In the rows, 128 means zero.
R: rows in 3 groups, each row roughly a mix of its group's directions:
R (129 x 11):
[[ 96 133 115 162 174 130 144 175 134  86 160]
 [153  77 157 149 108 132 114 181 114 100 156]
 [134 107  78 181 159 128 162  88 134 136 120]
 [ 93 127 101 135 177  73 123  96 119 153 152]
 [125 131 127 204 112 114 118 122  81 141  97]
 [160 120  96 126 116 114 111  93  67 168 107]
 [145 152 117  76 117 126 147 148 130 200 133]
 [117 194  98 108 116 112 113 109 154  95 163]
 [145 146 143  70  99 149 132  95 163 168 143]
 [132  96 122 128 108 173 115 143 166  62 130]
 [125  98 197 118  99  84 127 135  98 146 128]
 [ 88 122 132 136 149  82 121  68  99 141 100]
 [115 168  94 114 158 167 153 140 112 152  78]
 [102 127 129 160  59 165 168 119 141 123 121]
 [177 159 124 139  72  99 144  94 104 137 141]
 [137 160 134 141  96 112 190  96 166 101 116]
 [177 141  90  89 118 128 170 148 134 122  85]
 [109 186 111  73 136 132 115 155 169 125 134]
 [138  98 159 174  65 156 121 135 101 127 123]
 [110 167 167 109 116 173 137  69 124 109 129]
 [137 140 117 130 126 129 167  90 122 208 131]
 [ 85 160 158  66 113 115 123 159 129 138 151]
 [134 134 180 147 182 137 131 142 144 128 183]
 [114 154 119 141  88 129  76  99  89 156  93]
 [132 180 163 162 107  81 138 103 140 118 160]
 [151  49 113 138 143 144 101 132  99 137 149]
 [119  86  95  92 119 149 186  88 125 129 122]
 [151 124  73 109 124 198 120 118 105 120 138]
 [161 162 164 131 113  70 157 157 153 120 143]
 [ 90 138 144 100 134 138 145  91 103 138 196]
 [110 149 148 167 192 124 127 140 138  93 166]
 [156 136 147 155 160 101 141  76 110 172 158]
 [113 165  77 149 164 164 134 148 110 152  92]
 [108 140 119 184 167 126  89 106 120 157  89]
 [107 183 128 120 162 133 189 115 162 133 123]
 [210 123 145  83 148 130 134 131 134 115 122]
 [137 148 115 132 115 107 150  65  87 166  99]
 [139 135 126  91  94 156 159 119 132  89 189]
 [109  62 123 109  94 178 117 126 109 149 129]
 [111 159 151 153 175 124 125  76 120  82 143]
 [118 157  86 143 164 161 154  84 144 140  89]
 [123 138  87 164 136 136 156  58 130 141 101]
 [118 134 121 145  75 181 124 131 170  86 138]
 [ 94 132 127 107 153  89  83 132 149 116 186]
 [124 127 130 163  72 152 114 188 149 134 150]
 [145 160 149 174  93 113 134 103 154  87 165]
 [122 184 156 145 107  93 140  89 116 140 171]
 [135  82 102 153  88 120 119 139 125 166  74]
 [102 109 141 177 131 108 133  97 136 167  72]
 [109  82  94 123 152  81 152 151  86 139 144]
 [ 66 134 161 121  74 121 127 102 133 140  99]
 [116 165 140  98  77 156 112 158  97 117  90]
 [136  79 150  97 158 105 151 175 150 106 154]
 [119 131 152  69 155  84 158 131 104 165 123]
 [167  93 123 156 148  98 164 150  87 163 120]
 [161 141 139 108  95 189 129 162 127 103  92]
 [123  83 139 121  89 161  76 151 104 131 160]
 [157 109  95 170 177 121 158  85 137 141 112]
 [167  91 181 125 107 130  87 114 137 159 102]
 [116 138 124 120 121 177  62 164 111 128 159]
 [185 119 149 145 132 108 138 173 141 127 183]
 [136 169 102 140  71 135  96 141 125 123 179]
 [104 164  67 112 109 123 169 156 106 125 149]
 [133 137 127 208  95 121 112 135 144 144 163]
 [115 107  98 143 120 104  67 103 125  86 163]
 [104 137 107 129 142 117 109 162 100 124  51]
 [ 99 144 149  91 111 144 159 196 143 138 147]
 [112 155  93  87 153 128 169  84 157 147 149]
 [ 94 143 138 122  82 100 166  76 118 160 137]
 [119 150 168 117  78 140 128 175 156 128 171]
 [133  83 110 140 114 127 167 115  68 151  92]
 [176 157 141 113  63 158 156 116 128 132 120]
 [122 155 102  63 114 165 174 115 124 118 135]
 [165 145  99 161 145 121 133 143 148 140  57]
 [132  90 175  93 124 126 134 193 112 116 116]
 [142 127  83 137 146 187 118 153 144 131  78]
 [141 146 173 177 116  84 140 124 155 120 169]
 [122 124 126 149 162 135 176  74 132 123 180]
 [102  94 103 114 103 140  90  80  92  99 108]
 [107 121 124 180 115 136 124 180  82 108  95]
 [ 75 116 128 101 101 154 191 144 141 122 114]
 [157 112 147 126 136  90  58 123 154  96 113]
 [146 148 157 182 136  98  97 149 155  96 161]
 [140 184 140 144 149  85  75 158 121 125 126]
 [139 156 114  62 173  96 140  99 116 129 138]
 [147  93 122 178 104 118 153  75  98 150 137]
 [131  94  78 111 135 111 155 146 159 101 180]
 [150 158 187 130  78 156 109 119 103 134 150]
 [154 118 154 148  85 146 141 125 131 132 202]
 [138  87 150  90 121  89 101 160  87 146 154]
 [122 135 127  62 150  96  81 143  91 119 134]
 [ 96 117  58 107 161 100 129 115  94 126 134]
 [109  76  99  98 162 172 115 118  93 146 135]
 [144 138  75 119 155 126 104  96  81 143  87]
 [165 147 115 144 147 141 203 126 165 136 126]
 [128 136 175 100 157 119 166 176 127 171 114]
 [159 167 121 123 175 144 119 176 134 124 176]
 [110  97 106 139 169  96 147  61 126 131 110]
 [ 92  99  84 118 135 112  91 152 121  87 167]
 [134 131 134 173  62 135 166 141 105 160 130]
 [145 132 157 101 166 126 144  60 138 126 167]
 [109 130 107 197 141 111 116 129 148  82 158]
 [112 119 111 149 188 124 159 109 174 134 167]
 [111 115  90 130 157 118  66  97 131  83 136]
 [ 86 189 150 106 132 176 127 134 151 130 108]
 [124  78 131 139 164 128 160 127  80 142  80]
 [111 103 109 112 154 111 127 157  60 139  87]
 [110 127 117 151 140 104 158  71 154  85  91]
 [126 193 125 125 103 149 133  71 134 153 107]
 [106 165 137 180 178 120 143 118 103 102 157]
 [147 107 106 136 181 162 161 177 143 124 104]
 [120 123 166 155 117  61  78 137 121 117 125]
 [152  98 126  93 139 102 138 148  57 114 105]
 [189 141 142 181 114 122 139 149 143 150 165]
 [ 65 149 126 135 134 127 144  65 154 140 114]
 [156  66 134 136 128 121 103 139 120  89 180]
 [ 94 141 121 153 160 141  92  79  90 147 159]
 [181 114  94  81 166 114 142 156 104 119 138]
 [118 166  96 118 122 120 136  89 170 101 182]
 [108  49 148 161 136 134 107 120 137 109 152]
 [111 164 153 158  81 176 135 133 134 173 125]
 [121 106 153 168  79 173 135 102 148 106 158]
 [160 127 106 135 116 169  86 135  83 160 166]
 [110  99 156 107 127  96 130 199 108 136 156]
 [133 114 151  64 125  81 106 146 111 116 165]
 [ 92  97 146  79 153 100 104 172 109 109 135]
 [170 166 136 125 118 182 162 163 147 145 108]
 [145  76 182 158 128 149 126  82 113 117 122]
 [129 174 115 105 109 182 109  96 158  99 105]]
which group is each row in? (one row of each group first):
[128 111 149 136 171 143 115 157 122 148 202] | <87>
[119 129 184  77 126 125 150 181 122 147 118] | <57>
[118 142 137 177 160 100  88 118 102 105  81] | <106>

[105 163 148 121 102 125  65 123 155 107 169] | <57>
[131 163 164 163  96 165 161 115 149 161 100] | <57>
[112 151 138 172 123 150 186 126 150 177 114] | <57>
[ 94 131 100 142 124 179 133 189 153 104 136] | <57>
[ 82 115 131 110  93 137 114 165 154  87 171] | <57>
[ 91 174  79 115 164 118 138 166 154 132 125] | <106>
[ 77 104 125  61 146 126 133 127 104 143  97] | <87>
[101 102 132 148 139 135  57 123  87 159 131] | <87>
[ 55 156 143 117 117 131  82 101 110 125 122] | <87>
[141 158  83 172 127 114  89  81 105 142 136] | <57>
[167  76 166 152 161 108 117 169 116 128 120] | <57>
